[[ -4  18 -63  -8]
 [  9 -31   6   9]
 [-52 -73 -35  37]]
18

[[-15 -42  11 -41   2]
 [-65  40   3  28 -30]
 [ 30  26  38  -8  13]]
-42

[[-74 -17 -11  65  22 -23 -15]
 [-21  48  -1 -41  -1  10  45]
 [-25 -54   5  17 -18 -24  24]]
-17

[[-38 -29 -29  23  45 -45  13]
 [-48  46  60  -1 -17 -26 -18]
 [ 58   3 -48 -12  25 -51   9]]
-29

[[-25  -2  28 -28  25  30  15]
 [-16  39  38 -40  16  62  21]
 [-52 -10 -10  17  23   3  22]]
-2

[[ 48 -16 -12  -7  44]
 [ 25  23 -37 -19 -40]
 [ -6  62  37  34   9]]
-16

[[-55  -6  26   3]
 [-54  16  51   5]
 [  1   7  35 -18]]
-6
---
[[  4   9   4  10  -8 -14   0]
 [ 24  50  17  39 -36 -66  -6]
 [  3   8   5   2  -4  -7  -2]] out 50, -66

[-32 -39  -3  70] out 70, -39

[[ 13  49 -31 -43 -11]
 [ 37 -13 -64  -5 -32]] out 49, -64

[[ 71 -62  71 -55 -73  68]
 [ 69  69 -71  29  55  71]
 [-71 -71 -72  71  72  73]] out 73, -73

[[ 22 -60   2  62 -27  31]
 [ 53 -24  21  31 -17  14]
 [ -1 -27   5  10 -42  28]] out 62, -60

[ 21  13 -53 -41 -51 -19] out 21, -53

[[-35 -41  58  -2]
 [ 71  34  74 -17]] out 74, -41

[[ 57 -20  16  15  32 -16 -72]
 [-18   1 -20 -13 -31 -41 -37]] out 57, -72

[ 57  59 -59 -34 -19  20  35] out 59, -59
---
[[4 6 6 1 7 4 3]
 [5 7 5 5 5 5 4]
 [8 6 8 7 9 9 5]]: 6

[[5532 5580 6145 3389 8001]
 [7254 6585 2232 3030 6852]
 [2046 2902 1769 5718 6666]]: 5580

[[ 32 -34  24  42]
 [  1 -15 -19  12]
 [  6  -6  -7   8]]: -34

[[3 4 3 7 4 2 6]
 [0 1 4 6 3 4 5]
 [1 3 3 5 2 1 5]]: 4

[[-16 -14  25  -6]
 [ -3  -8 -29   0]
 [-17  -9  12   2]]: -14

[[ 31 155  42  70]
 [ 43  90 196 128]
 [126  29 141  23]]: 155

[[34 31 90 59]
 [83 59 18 45]
 [88 42 66 19]]: 31
---
[[ -6 -68 -17 -10 -32]
 [-12 -59 -20 -13 -42]
 [  0 -28 -36 -19 -15]] result: -32

[[ 22  22 -16 -22   2 -10  27]
 [ 13   9  -2   2  -2 -11 -10]
 [-37 -13  -7   8  11  31  57]] result: 27

[[ 69  55  62   0  17 -57]
 [-11  27  12 -38  -8  10]
 [ -8  12  33 -69  12  18]] result: -57

[[ 18 -34   5 -11 -13 -13  13]
 [ 36  -8  22  29  22   1  12]
 [ 37   6   6  38  58   3  17]] result: 13

[[ -5  31  61  14  10]
 [-12   0 -43  35 -62]
 [  8  -4  -7  26  24]] result: 10

[[ 23  31  40  49  67  -8]
 [  9  -2  19  -6  33 -16]
 [ 37   8  56  26 -55  47]] result: -8

[[ 64 -45   7 -15]
 [ -3 -25  30  -4]
 [ -9  47  16  37]] result: -15

[[ 21 -12  41  20  53  33]
 [ 22 -16  27  28  65  29]
 [ 38  -8  22  12  56  35]] result: 33

[[  5   3   0  -4]
 [ 17   1  18  22]
 [-30 -58 -36  50]] result: -4

[[ 36  -8   9 -65  22 -26 -31]
 [ -9   4  37 -11 -13  -1  12]
 [ -1  14 -34  -9   9  10   2]] result: -31
---
[[-23  16   5  12  32]
 [ -5  32 -18  23  10]
 [ 20  66 -10  73   5]] value -10

[[ 16   5  65 -42]
 [-61  14  65  34]
 [-10  -7  65 -35]] value -7

[[  3   1  -9  29  33  18 -35]
 [-31 -15 -10 -16  21   1  59]
 [-42  10  18  19  30   8   3]] value 30

[[-51 -27 -52  14 -34 -55]
 [-49 -22 -61  24 -44 -53]
 [-43 -53  11 -45  27 -34]] value -45

[[-21  34 -15  42  13  -2  22]
 [ -8  10  67   9   5   1  15]
 [ -8   9  71  11   5   1  15]] value 5

[[ 35 -71  -8  -6 -26 -18  -8]
 [  8   4 -65 -25   0  33  45]
 [ 19 -38 -30   9 -67   1  -7]] value -67

[[  1   9   4   6  -5]
 [-55   5  -6 -13   8]
 [ -1  -7   3   2   1]] value 3

[[-66 -11   1  -6 -10   0]
 [ 11   0   0   5   1  -1]
 [ -2 -11   0  -6  -1  -8]] value -6
---
[  7.887  -5.596  -2.298 -13.246  11.564  -9.504]: -5.596
[ -5.46 -12.73  -2.06  -6.97  16.85  16.45]: -12.73
[-16.518   0.828   8.671  15.034  -3.816  -5.347]: 0.828
[-1.053  0.184  0.034  1.266  1.585 -0.065]: 0.184
[-0.102 -0.151  0.050  0.128  0.141  0.024]: -0.151
[-163.7 -102.4   74.7  146.5  -62.5  -91.2]: -102.4
---
[ 16 -28  72 -10   9 -66] yields 9
[-64 -53 -10  30] yields -10
[  0  67  70  11 -48 -53] yields -48
[-65 -62 -52  41 -47] yields 41
[ 25 -14 -30 -53] yields -30
[  0 -37  59  73  37   4] yields 37
[35 17 73 25 52] yields 25
---
84  92  39   3  15  38
64  16   5  52  91  86
==> 92, 91

8  7  3  5
1  2  6  3
2  4  6  5
==> 8, 7

-49   -7   30  -25  -14   44    5 ==> 44, 30

7453  9208  1521  9848  5990 ==> 9848, 9208

-551   513   477   142  -146 ==> 513, 477

44   0  22   6  96  15  55 ==> 96, 55

 19   12   14   32  -33   14  -13
-16   11  -44   19  -14   19   26
==> 32, 26

202  126  192   30  106   44 ==> 202, 192

18  74  21  16  92  56  89
58  86  84  62  20  65  91
==> 92, 91
---
[[451, 707, 910, 659, 153, 564, 489], [441, 616, 832, 645, 37, 566, 552], [294, 586, 919, 770, 293, 629, 516]] -> 451
[13, 98, 42, 50] -> 13
[-34, -25, 37, -29, -17] -> -34
[7, 0, 0, 2, 2] -> 7
[847, 353, 572, 197, 140] -> 847
[1302, 6144, 5179, 9969, 1935, 8984] -> 1302
[95, 53, 191, 132] -> 95
[44, 49, 24, 84] -> 44
---
[-0.954, -0.561, 0.248, 1.790] result: 1.790, -0.954
[17.502, -11.951, 12.916, 7.216] result: 7.216, 17.502
[-0.09, 0.05, 0.11, -0.20, -0.03, 0.10, -0.17] result: -0.17, -0.09
[[81.42, 26.19, 29.58, 102.51], [14.58, 171.68, -163.46, 3.22]] result: 102.51, 14.58
[0.152, 0.129, -0.003, -0.170, -0.109, -0.061] result: -0.061, 0.152
[0.118, -0.131, 0.022, 0.017] result: 0.017, 0.118
[0.06, 0.08, 0.00, 0.01, -0.11, 0.19, -0.04] result: -0.04, 0.06
[[-1.251, -6.004, -22.289, 10.340], [-15.500, -7.733, 22.070, 1.105], [-11.371, 4.494, 3.309, 6.980]] result: 10.340, -11.371
